One turn moves each row of this set onto another row. After a few examples, where does it send each row asked below?
q786: [-29 -11   7  14 -16  40  -2 -16  12  -5  -8 -37  22 -31  -9  10   8  10
   1  -1  -7 -52  -5  23   3  22 -47   9   0  14 -20 -34  -4]
q477: [ 17 -10  23  29 -16  -9   8 -33  28  -7   1 -29  31  -5  18  33  27  -7
  20 -39 -25 -12  10  -4   0  -3 -42 -22  -1  -1  -4 -36  -8]
q345: [ 31 -15   5  38 -13  14  20  -1  18 -24   4 -14  31  19  16  34  38 -17
  15   1 -22 -27   6 -15  -4  -1 -34 -12   5 -33 -20 -27   5]
q228: [ 10  -7  24  28 -16  -8  11 -40  27  -1  12 -35  20 -12  25  30  12  -9
  19 -46 -27 -26  11  -5   0   3 -34 -19   5   1  -9 -27  -6]
q20: [ 10  -6  20  -7 -33 -17 -13   6  21  11 -22 -18   8 -30  -6   6  13   5
  15   2 -11 -52 -25  23  -1  21 -32   6  14   8   2 -38 -24]
q88: [  5  27 -12  13 -20 -18  24   6  -7   4   9 -15  17   0 -20  13   6  18
   4  33   7 -43  -4  20 -20  13  -7   9   9 -25   8 -22   9]
q719: [ 13   9  11  42  -4  -6   8 -12   4   6  -3  -7  15 -34  16  33  24 -27
  12  -5 -46 -10  -8  15  -7 -14 -34 -28  16 -25 -24   1  -3]
q268: [-16 -21  26  13 -14  19   4 -19  14  -5  -9 -45  25 -31  -8  11   5 -14
   3  -7 -14 -49 -17  16  -8  21 -63   1  -4   5 -24 -32 -13]
q155: [ 33 -10   1  37 -13   7  25  -1  10 -17  -2 -11  34   8  20  32  47 -16
  12  -3 -26 -15  -6  -4   7 -10 -34 -23   2 -36 -14 -28   7]
q656: [-10  11  17  20 -36   3  -5 -16   2   9   5  -4  -3 -26 -15  12  -4 -23
   8  20 -14 -30  16  42   7  33 -23 -10   8  -4  -7 -16 -14]
q961: [-21 -15  15   7 -20  27  13 -16  12 -11 -20 -27  29 -33   6   5  10 -14
  -3   5 -14 -56   0   7   8  21 -56  19 -11   1 -13 -37  -9]
q507: [ 27  -1  -6  32   5   7   1   0   3  -1  -2  -2   8 -13  19  41  16  25
   0  43 -19 -34  -8  -2   4 -22 -17   2  14 -40  -2 -10  22]
q892: [ 23   0 -16  39   4   9  -4 -13  -2   0  -4  -5   2 -19  23  39  14  29
  -9  24 -17 -33  -8  11   5 -24 -15   8  10 -39   6  -7  20]
q726: [ -2   7   8  16 -23  24  40 -11   6 -17  10 -30  34   5 -15   4  37  -5
 -21  10   7 -53   1  20 -11  19 -32 -19   6 -25 -27  -9   5]
q327: [  6  -9  22  33 -17   0  25 -39  27  -5   7 -23  27 -16  15  18  15   0
  16 -41 -35 -23   9  -6   4  -8 -41 -28   0   4  -8 -26  -7]
q376: [ 22 -15  13  10  -1  12  -4 -21  38 -13  -7 -28  14   7  25  37  16  35
   3  -1   1 -38  18 -20  16   4 -20   2  18  -5  11 -26  13]
q663: [-10  10  11   0  -5 -10  33  19  23 -23  -5 -38  39 -11   4   6  29   9
  20   0  20 -61 -12  21  10   5 -29   0   0  -3 -16 -36  -4]
q969: [ 20   8   7  45 -11 -13  17 -19  -7   9  12  -7  10 -32  25  32  19 -22
  11  -2 -43 -26 -15  17  -7 -19 -30 -29  11 -30 -22  -7   5]
q314: [ 18  13   7  39  -5 -21  12 -23   1  10   8 -15  17 -26  25  30  21 -19
  14 -18 -43 -10  -9  25  -1 -18 -30 -31   3 -27 -16 -16   4]
q798: [ 19 -19   4  21  -9   2  10 -15  35 -16  -9 -20   7   4  29  27  11  45
   1  -5   5 -43  17 -13  20  -2 -16  -1  10  -7  14 -25  20]
q221: [  8   1  10  -3 -18 -17 -11  -2   4  11 -23 -24  -6 -37   3  12  -4  -2
  19  15  -2 -49 -23  27 -10  23 -32   2  28  12  10 -35  -5]
q934: [ -4  12  17  30 -23  -2   9  -4  -3  26   5  -6   4  -5 -15  14 -11 -26
  -1  17 -20 -34  -2  43  -2  31 -32 -17  11 -17 -20 -16  -8]
q370: [ 16   1   8  24  -2  -5 -20 -45  17   8  -7 -21  -8 -32  29  36   4  33
  -3 -11 -10 -34   8  17   3 -14 -19  -4  21  -1  17 -11   6]
q584: [ 26 -18   0  36 -18  12  20   4  18 -17  -2 -12  26  16  13  30  33 -19
   7 -13 -23 -17  11  -8  -4   3 -28 -23  -7 -33 -19 -22  21]
q681: [ -9   4 -13   8 -18  18  34 -17 -17 -19   2 -27  25  -7  -8   1  26  -8
 -17  21   7 -44  20  27 -15  10 -25 -11   2 -25 -23  -4   9]
q456: [ 13   5   6  24  -3  -8  -4 -37  18   8 -11 -18  -7 -48  25  29   7  40
   6  -1 -17 -34  -6   5  -3 -21 -23  -4  27  -1  13  -5  -6]
q222: [ 19 -19  10  28  -3  16  -5 -19  29 -19 -11 -17  15   5  25  43  19  37
  -3   7   1 -36  14 -11  25  -6 -24  12  16 -11  15 -24  11]
q910: [-14   3  15  -4   0  -7  25   1  16 -32  -6 -47  35 -21   6   9  21  22
   6  16  16 -62 -12   6  13  10 -33  12  15   2  -3 -27   9]
q152: [-12  14  -5  18 -22  35  20  -4   3  -9  -4 -16  29   0  -9   8  32  10
 -22  21  10 -58  15  32 -14  18 -27  -7   7 -14 -25 -15  16]
q973: [ 21  -1 -11  34   5  -3  -8  10   8  -3 -14  -8   0 -16  21  44  13  23
   2  30 -12 -25  -1   1  -1 -13 -11  12  11 -40   0  -2  21]
q328: [ -6  -6   6 -11  -3 -16  32  13   6 -17 -19 -39  43  -6  10  -1  29  18
  -7  10   6 -63 -13  14  12   0 -33   8  10 -12 -19 -22   1]
q53: [  3  15  -4   6 -21 -34  10   7  -9   6  11 -22  16  -2 -29   9   7  20
   8  20  -1 -32  -2  37 -16   5  -5  -2   8 -23 -10 -11  -8]
q250: [ 14   5   8  17  -3 -10 -10 -42  11  22   2 -24  -6 -45  27  35  -1  31
   0  -6 -20 -36  -6   8  -2 -16 -16 -10  19  -4  11  -9  11]
q121: [  0  24  -6  14 -21 -27  29  19  -7  13  -2 -12  25  -1 -17  19  13   2
  19  19  12 -40  -5  32 -27   1 -17   1  -1 -21  -9 -29  -7]
q116: [  2  -2   9  -2 -24 -16   6   7   4  13 -18 -27   5 -33  -2  14  11  -7
  33  -4   8 -44 -27  34  -7  12 -32  -9  18  14  -4 -38 -24]
q107: [-23   9   7  28 -23  13  -2  -6 -12  26  -8  -6   5 -17 -11  20  -7  -5
  -4  25 -11 -36   8  47   3  26 -30  -8  19   4 -19 -17  -1]

q663 goes to q786
q53 goes to q681
q910 goes to q268
Now find these:
q370 goes to q314
q969 goes to q507
q327 goes to q456

